[[127 137 124 124 125 129 133 126]
 [130 138 123 124 125 130 140 125]
 [124 133 129 124 125 128 125 128]
 [130 125 129 132 131 127 128 130]
 [130 138 122 126 127 126 155 127]
 [130 128 125 128 128 128 132 126]]
=>
[[133 126 127 137 124 124 125 129]
 [140 125 130 138 123 124 125 130]
 [125 128 124 133 129 124 125 128]
 [128 130 130 125 129 132 131 127]
 [155 127 130 138 122 126 127 126]
 [132 126 130 128 125 128 128 128]]

[[111 143 156 146 138 144 112 146 113]
 [140 117  99 111 113 130 143 101 131]
 [132 132 126 126 125 134 131 122 127]]
=>
[[146 113 111 143 156 146 138 144 112]
 [101 131 140 117  99 111 113 130 143]
 [122 127 132 132 126 126 125 134 131]]

[[135 107 133 124 133 121 100]
 [135 136 136 133 128 112 137]
 [130 126 130 123 131 115 130]
 [129 127 128 126 124 115 130]
 [128 122 130 125 136 128 120]
 [132 125 131 137 127 136 118]
 [132 134 132 132 128 113 140]
 [128 125 127 134 122 128 119]]
=>
[[121 100 135 107 133 124 133]
 [112 137 135 136 136 133 128]
 [115 130 130 126 130 123 131]
 [115 130 129 127 128 126 124]
 [128 120 128 122 130 125 136]
 [136 118 132 125 131 137 127]
 [113 140 132 134 132 132 128]
 [128 119 128 125 127 134 122]]

[[112 129 129 127 116 129 102 142]
 [108 130 127 128 114 131 101 140]
 [124 129 124 127 121 120 107 127]
 [133 125 146 125 125 119 114 158]
 [112 130 122 128 116 128 103 130]]
=>
[[102 142 112 129 129 127 116 129]
 [101 140 108 130 127 128 114 131]
 [107 127 124 129 124 127 121 120]
 [114 158 133 125 146 125 125 119]
 [103 130 112 130 122 128 116 128]]

[[137 128 129]
 [127 128 134]
 [127 127 154]]
=>
[[128 129 137]
 [128 134 127]
 [127 154 127]]

[[134 121 109 116 128 133 131 146 121 116 119 117]
 [137 124 139 121 132 156 113 122 134 115 130 130]
 [138 123 154 132 119 125 142 123 139 122 125 125]
 [115 127 126 143 110 116 135 115 124 147 121 151]]
=>
[[119 117 134 121 109 116 128 133 131 146 121 116]
 [130 130 137 124 139 121 132 156 113 122 134 115]
 [125 125 138 123 154 132 119 125 142 123 139 122]
 [121 151 115 127 126 143 110 116 135 115 124 147]]

[[140 135 146 140 136 135]
 [127 136 116 126 134 135]
 [129 117 125 142 135 145]
 [116 128 118 104 113 102]
 [133 136 131 134 135 135]
 [124 136 109 123 133 135]
 [140 135 147 140 136 135]
 [128 117 124 141 133 143]
 [128 117 124 141 133 143]]
=>
[[136 135 140 135 146 140]
 [134 135 127 136 116 126]
 [135 145 129 117 125 142]
 [113 102 116 128 118 104]
 [135 135 133 136 131 134]
 [133 135 124 136 109 123]
 [136 135 140 135 147 140]
 [133 143 128 117 124 141]
 [133 143 128 117 124 141]]
---
[[135 137 134 102]
 [138 132 137 123]
 [124 150 126 135]
 [122 103 124 156]]
=>
[[137 134]
 [132 137]]

[[101 138 136 134 113]
 [102 139 138 138 104]]
=>
[[138 136]
 [139 138]]

[[104 109 137 110 139]
 [146 127 120 121 124]]
=>
[[109 137]
 [127 120]]

[[127 129 132 134]
 [127 131 136 138]
 [106 135 102 107]
 [121 144 140 153]
 [125 131 122 131]]
=>
[[129 132]
 [131 136]]

[[102 133 113 119]
 [131 121 137 115]]
=>
[[133 113]
 [121 137]]

[[146 110 132]
 [106 147 113]
 [149 108 133]]
=>
[[110 132]
 [147 113]]
---
[[126 126 128 124 127]
 [118 118 129 105 126]
 [132 132 128 138 129]
 [127 127 100 128 125]]
=>
[[127 132 118 126]
 [127 132 118 126]
 [100 128 129 128]
 [128 138 105 124]
 [125 129 126 127]]

[[122 142 136 144]
 [147 121 144 140]
 [125 137 133 137]
 [134 116 119 108]
 [147 120 145 140]
 [113 131 112 114]
 [129 126 125 123]
 [136 110 115 102]
 [124 139 133 139]]
=>
[[124 136 129 113 147 134 125 147 122]
 [139 110 126 131 120 116 137 121 142]
 [133 115 125 112 145 119 133 144 136]
 [139 102 123 114 140 108 137 140 144]]

[[148 152]
 [116 123]
 [109 102]
 [145 135]]
=>
[[145 109 116 148]
 [135 102 123 152]]

[[122 122 139 137 120]
 [153 130 124 121 136]
 [121 125 143 139 121]
 [142 128 110 111 134]
 [125 136 124 115 123]
 [131 123 117 109 136]
 [118 127 136 153 118]
 [141 125 119 115 131]
 [120 123 139 130 123]]
=>
[[120 141 118 131 125 142 121 153 122]
 [123 125 127 123 136 128 125 130 122]
 [139 119 136 117 124 110 143 124 139]
 [130 115 153 109 115 111 139 121 137]
 [123 131 118 136 123 134 121 136 120]]

[[136 124 138 126 125]
 [140 137 111 135 137]
 [119 131 124 139 128]
 [111 120 128 144 118]
 [122 134 125 133 113]
 [140 135 129 133 117]
 [132 145 133 135 131]
 [141 117 119 132 135]
 [116 154 131 131 128]
 [126 119 121 137 144]]
=>
[[126 116 141 132 140 122 111 119 140 136]
 [119 154 117 145 135 134 120 131 137 124]
 [121 131 119 133 129 125 128 124 111 138]
 [137 131 132 135 133 133 144 139 135 126]
 [144 128 135 131 117 113 118 128 137 125]]

[[124 137]
 [123 106]
 [135 144]
 [113  98]
 [111 131]]
=>
[[111 113 135 123 124]
 [131  98 144 106 137]]

[[128 125 121 146 131 134 126 107 136]
 [127 117 114 131 141 114 124 112 136]
 [125 125 125 134 118 133 129 122 139]
 [125 120 116 133 133 117 126 112 138]
 [130 127 129 124 133 128 127 134 124]
 [131 128 128 142 132 143 127 120 128]
 [126 113 109 133 141 112 123 106 142]
 [124 123 116 140 130 118 126 103 139]]
=>
[[124 126 131 130 125 125 127 128]
 [123 113 128 127 120 125 117 125]
 [116 109 128 129 116 125 114 121]
 [140 133 142 124 133 134 131 146]
 [130 141 132 133 133 118 141 131]
 [118 112 143 128 117 133 114 134]
 [126 123 127 127 126 129 124 126]
 [103 106 120 134 112 122 112 107]
 [139 142 128 124 138 139 136 136]]
---
[[136 115 133 145  99]
 [121 138 138 129 113]
 [136 110 146 140 154]]
=>
[[121 138 138]
 [136 110 146]]

[[154 137 105]
 [113 157 123]
 [117 101 106]
 [120 145 122]
 [118 131 129]]
=>
[[113 157 123]
 [117 101 106]]

[[135 126 140 111]
 [100 152 103 129]
 [102 148 105 129]]
=>
[[100 152 103]
 [102 148 105]]

[[113 139 135]
 [124 139 129]
 [117 138 150]
 [125 138 129]
 [120 141 130]]
=>
[[124 139 129]
 [117 138 150]]

[[110 122 154]
 [132 157 116]
 [119 129 142]
 [131 140 119]]
=>
[[132 157 116]
 [119 129 142]]

[[143 117 131 124]
 [148 114 118 141]
 [125 135 124 115]
 [110 131 122 132]
 [133 120 105 112]]
=>
[[148 114 118]
 [125 135 124]]

[[125 137 128]
 [127 122 128]
 [127 104 128]]
=>
[[127 122 128]
 [127 104 128]]
